The rows of X fall into a few groups, which share some directions, and each row is roughly a mix of its group's hidden directions.
X:
[[ 12.2  12.4  13.2 -20.6  56.1   3.5 -25.9  -6.0  18.0 -16.1]
 [  7.1  -9.2  10.5 -52.1   5.1   9.0  -3.9  47.4   3.2  -3.6]
 [ 46.5  -7.2  35.1 -28.8  -3.5   4.1 -12.3 -17.8   9.5  22.2]
 [ -8.7  16.4   3.1   6.9  24.5 -19.1 -23.4  47.4  12.1 -32.3]
 [-20.4 -25.9 -22.1 -44.0 -16.0  20.8 -31.4   8.6   4.4   8.9]
 [  7.7  -2.5  18.2 -31.6  36.9  -4.2   2.1  31.5 -33.7 -21.2]
 [-31.1 -23.4 -21.4   4.8   4.4  -3.3 -22.7  43.6  26.1 -15.1]
 [ 14.4  -2.7 -22.2 -58.8  17.8   4.2 -11.2 -20.3  17.7  -1.6]
 [ 47.2 -27.6   1.4 -13.3  29.2  20.1 -18.7  -6.0   0.3 -23.3]
 [ 30.0 -27.4  11.8 -39.5  -6.7  16.2 -15.3 -16.3 -24.9  24.0]
 [ 13.5  -6.1 -28.3 -54.1  16.7   7.0 -11.9  -1.4  25.1 -17.5]
 [ 17.9 -21.4 -37.5 -11.2  25.0  22.8 -18.3  12.8   4.2 -37.3]
 [  7.8 -56.2  -8.6  -4.6  32.7   8.3   0.6  -1.4   6.3 -29.5]
 [-33.6  29.2  -3.6  31.1 -33.7 -18.8  24.8   6.1  -5.8  14.6]
 [ 33.8   2.5   9.9 -17.2   0.2   4.8  12.0 -23.1 -20.7  51.8]
 [ 17.5 -14.0  15.6   0.0  14.5  13.7   0.9 -31.7 -35.4  44.2]
 [ 46.2  -5.4  16.1  21.5  -5.3 -11.4  41.5 -12.0 -20.1   6.7]
 [  2.0 -12.5   3.9 -58.6   5.5  -4.7 -12.2  39.0  -2.2  -3.6]
 [  6.3 -39.5  34.6 -34.9  14.3  28.4 -14.4   9.8   3.3  -4.0]
 [-22.9   2.5   6.1 -22.9  51.8  -0.4 -26.9  -0.6  25.3 -14.4]
 [  5.1  -3.0 -16.9 -56.0  10.7   8.1  -9.5  19.9  30.8 -16.8]
 [  8.9 -40.6  18.9 -29.7   1.6  34.9  -2.0 -11.5 -12.5  29.6]
 [-12.8   2.6  16.4  65.1 -15.7   0.7  13.3  13.4  -8.9  -0.2]
 [  7.5   5.3  19.9 -22.0  43.8  -6.0  -4.2  43.0 -22.0  -9.2]
 [ 25.9  -6.6  -2.0  35.8 -49.0   4.2  19.6  -0.5 -23.4   2.8]
 [-41.6 -31.4 -15.6  13.1   8.0  -5.5 -30.1  29.7  14.3  11.6]
 [-36.1 -34.9 -11.5 -36.1  31.5  -0.1  -7.4   4.9  17.4  -4.2]
 [  2.0  10.7 -14.3  51.0  -0.6   3.8   8.6 -47.8   6.8  -2.6]
 [ -7.4   5.0  22.5 -10.5  38.0  -7.3  -1.2  42.3  -0.2 -37.0]
 [ 56.2  -4.6  -9.6  17.1   0.3   0.0  36.2  -2.3 -20.3  -7.9]
 [-14.7  -1.7  -5.6  25.6 -48.8 -11.8  34.9   3.2 -16.9  20.4]
 [  9.7  65.1   3.1  30.6  -3.7  -7.0  -1.4   2.1  -1.3  -2.1]
 [-10.2   5.8 -24.4 -51.6   9.5  -4.2 -16.0 -13.4  37.5  -3.3]
 [ 22.1 -31.0  33.0 -37.0  15.5  24.3 -10.1   3.1  -9.2  20.4]
 [-35.9  10.1   6.9   3.5 -42.4 -17.5  20.5   0.3  -7.6  36.4]
 [  8.6 -10.3 -19.7 -19.1 -32.9 -10.8 -22.2 -21.0 -14.9 -45.5]
 [-36.4 -10.5  -9.2  31.0  -2.8   9.7  -9.2  37.0  36.1  -3.4]
 [ 20.5 -54.2 -24.9 -10.2  19.2   9.8  16.6   4.5  -5.0 -22.0]
 [ -6.9   5.3   7.8  67.4 -10.7   0.8  12.3 -16.0 -11.6   4.7]
 [ -1.1  -4.0   6.5  -8.7 -11.9 -11.4 -23.5   4.9  20.2 -62.9]
 [-44.3 -13.3  17.3  24.2  -4.5  -1.9 -13.6  25.1   1.2  38.7]
 [  9.7 -33.5  42.1 -28.6  19.0  31.0   2.3   3.3   7.4  12.4]
 [-19.3  -2.5 -27.6  29.8 -41.5   1.8   1.6 -31.6  24.2  -4.5]
 [ 37.7 -12.2   4.7 -38.8  19.3  14.0   1.0 -20.8 -30.2  18.5]
 [ 15.1 -25.7   8.1  -7.5 -28.4  24.1  -2.5 -39.2  14.3  34.8]
 [ -3.0 -11.6   3.6 -53.2   5.9   0.8 -12.1  45.9   7.8  -4.8]
 [ -5.4  57.4  15.9  17.6 -29.7  -3.4 -16.7  -1.4  -2.5  17.0]
 [-13.5  -0.1   9.7  62.7  -9.3  -7.5   5.2 -17.6 -21.3  14.7]
 [-11.3  32.3 -34.4  28.9 -15.1 -32.5  -7.0   4.8   4.7 -27.9]
 [  6.2  11.7   4.5  44.7  -4.0  -1.1  11.8 -49.2 -18.9  15.1]
 [-26.6  17.0   0.7  45.8 -23.9 -20.2   6.2  15.5  16.1 -27.2]
 [ -5.3 -11.8  -6.5 -11.9 -25.5  -5.9  -6.4 -18.5   0.1 -62.7]
 [ 19.0  29.5  26.8  12.7  24.7  10.5 -43.1  -8.0  12.6 -21.0]
 [  6.9   2.9  33.9 -24.8  41.8  -2.5  11.8  30.4 -13.4 -23.2]
 [ -8.9 -57.1   3.7 -28.2 -13.5  -3.7  19.2  -5.7  -6.7  23.7]
 [  1.7   2.9 -10.6   2.2 -39.5 -14.3  44.0   2.9 -21.3  32.6]
 [-35.3  25.6   5.0   1.5 -29.9 -22.2  26.6   1.5  -4.9  36.1]
 [ 15.2 -29.4  30.5 -29.2  14.9  29.4   5.4  -4.4 -10.6  35.0]
 [ 20.0 -20.2   0.3 -43.9   9.9   8.5  -5.8  45.6 -10.2 -15.1]
 [ 15.4  -0.5 -14.4  11.9 -45.6  -3.4 -18.9 -37.5  27.2  13.2]
 [-11.1  41.0 -23.5  27.7   3.2 -34.9   4.7  15.6   2.1 -27.1]
 [-19.5  -0.3 -34.0  34.1 -38.2   1.3 -10.5 -20.2  22.9  12.3]
 [ 33.1 -13.7   5.1 -47.2  17.9   6.8  -3.1 -11.2 -32.6  15.9]
 [ 15.5 -33.0  20.7 -33.4  10.2  28.9  -2.7  -4.6 -20.6  33.1]
 [ 22.4  11.8 -18.4  14.4  37.0 -16.6  47.2   3.8  -4.7 -16.1]
 [-11.1   4.9  10.3 -18.3  49.4   4.6 -36.2  -2.5  23.9 -20.3]
 [-23.4  36.5  22.3   7.3 -37.9 -13.6   2.1  -4.1  -5.0  35.5]
 [ -5.3  40.9  30.7  19.0 -36.4  -9.7  -4.3  -8.1  -6.4  28.4]
 [  8.9 -39.0  34.2 -30.6  11.4  34.6  -0.2  -4.0  -0.5  17.7]
 [-10.3   7.8  17.7  -3.2  42.7  -5.5  -6.2  51.5   1.6 -17.8]
 [ 10.7  -8.3  -6.9 -64.9   7.7 -10.7 -13.8  19.4  -3.6 -12.7]
 [ 28.2 -36.7 -27.4 -11.0  35.2   7.6  17.7   5.0  -2.3 -26.5]
 [-41.6 -12.3  10.3 -22.9  44.8  -9.9 -11.7  -2.5  23.9  -4.8]
 [  4.1 -19.2 -10.5 -43.8  12.4  12.1 -12.1  44.8  16.4 -14.8]
 [  6.0 -31.3 -11.6 -32.4  29.7  25.1 -18.7  -8.2  -0.9  35.1]
 [ 31.7  -2.2 -12.3 -46.2  18.2   4.7  -3.3 -39.1 -11.2   6.7]
 [-15.8   0.4  18.6  62.9 -14.0  -4.7   8.0   2.5 -18.6  13.0]
 [ -8.0 -10.4  -8.2 -42.2   0.7  -7.1 -14.2  48.2  16.2 -22.2]
 [  9.2 -57.9 -18.3  -5.9  25.6   5.3  16.8   2.0   0.1 -24.1]
 [-15.4   7.8  -2.5  16.4 -17.2 -14.0  -4.7  -3.6  32.2 -56.7]
 [ -2.5  -8.5  19.1  53.6 -11.2 -10.8   7.0  13.6 -39.5   1.7]
 [ 19.2 -46.0 -24.1 -19.5  33.8   5.4  17.9   3.7   0.0 -20.1]
 [ 23.2 -32.4  35.9 -35.3   8.6  24.2 -18.3   0.5   3.3  15.0]
 [ -6.9   4.6 -23.5  30.8 -31.4   5.0   4.8 -30.5  19.0  38.2]
 [ -3.6  -6.0  13.8  -9.8  -7.5  -7.4 -12.4   2.7  19.7 -66.0]
 [ 40.5  24.0  20.5 -25.5  -4.5   1.6  24.4 -27.1 -26.8  -1.4]
 [-39.2 -10.1  -4.7 -38.2 -21.7  -9.4  10.8   2.0   0.1  39.4]]

Here is one row of each group, with its name. Which group are the others in?
[ -1.1  -2.7  20.6  52.7  20.0 -20.0  27.6  -7.0   2.4 -23.0] | G
[ -2.4  44.4 -28.7  31.9 -11.4 -34.6  12.0  -6.4   0.6  -5.1] | P
[ -8.5   1.2 -10.7  59.5  -1.5   1.0   2.4 -39.2  -1.7   9.0] | E

[ -1.3 -47.5  17.5 -26.1  -2.0  33.4 -29.7   6.9   6.5   4.0] | P
[-38.6 -22.0  -8.3   7.9   1.5  -0.2 -20.9  47.4  23.7   1.9] | E
[-28.4  18.5  11.4  57.0 -18.9  -0.7  11.4  -0.9  17.8   5.0] | E
[ -5.4   3.9  -2.8   2.6 -22.7 -16.1  -6.8 -12.3  18.6 -63.1] | P
[-22.4   4.5  18.6  17.8  21.0  -2.0  -5.4  34.6  39.3 -30.9] | P
[  2.6   6.7  18.0  56.8 -16.9 -12.7  15.0  -2.8 -32.2  -5.9] | E
[ 33.5 -20.9  19.3 -45.5   8.0   8.3 -19.9   0.6 -27.5   8.3] | P
[-43.3  14.0  -1.5  40.0 -18.4 -12.1  -1.2  12.1  31.8  -6.0] | E
[-10.3   3.5 -21.4  16.4   6.9  11.0  16.7  -0.2 -21.2  60.1] | P
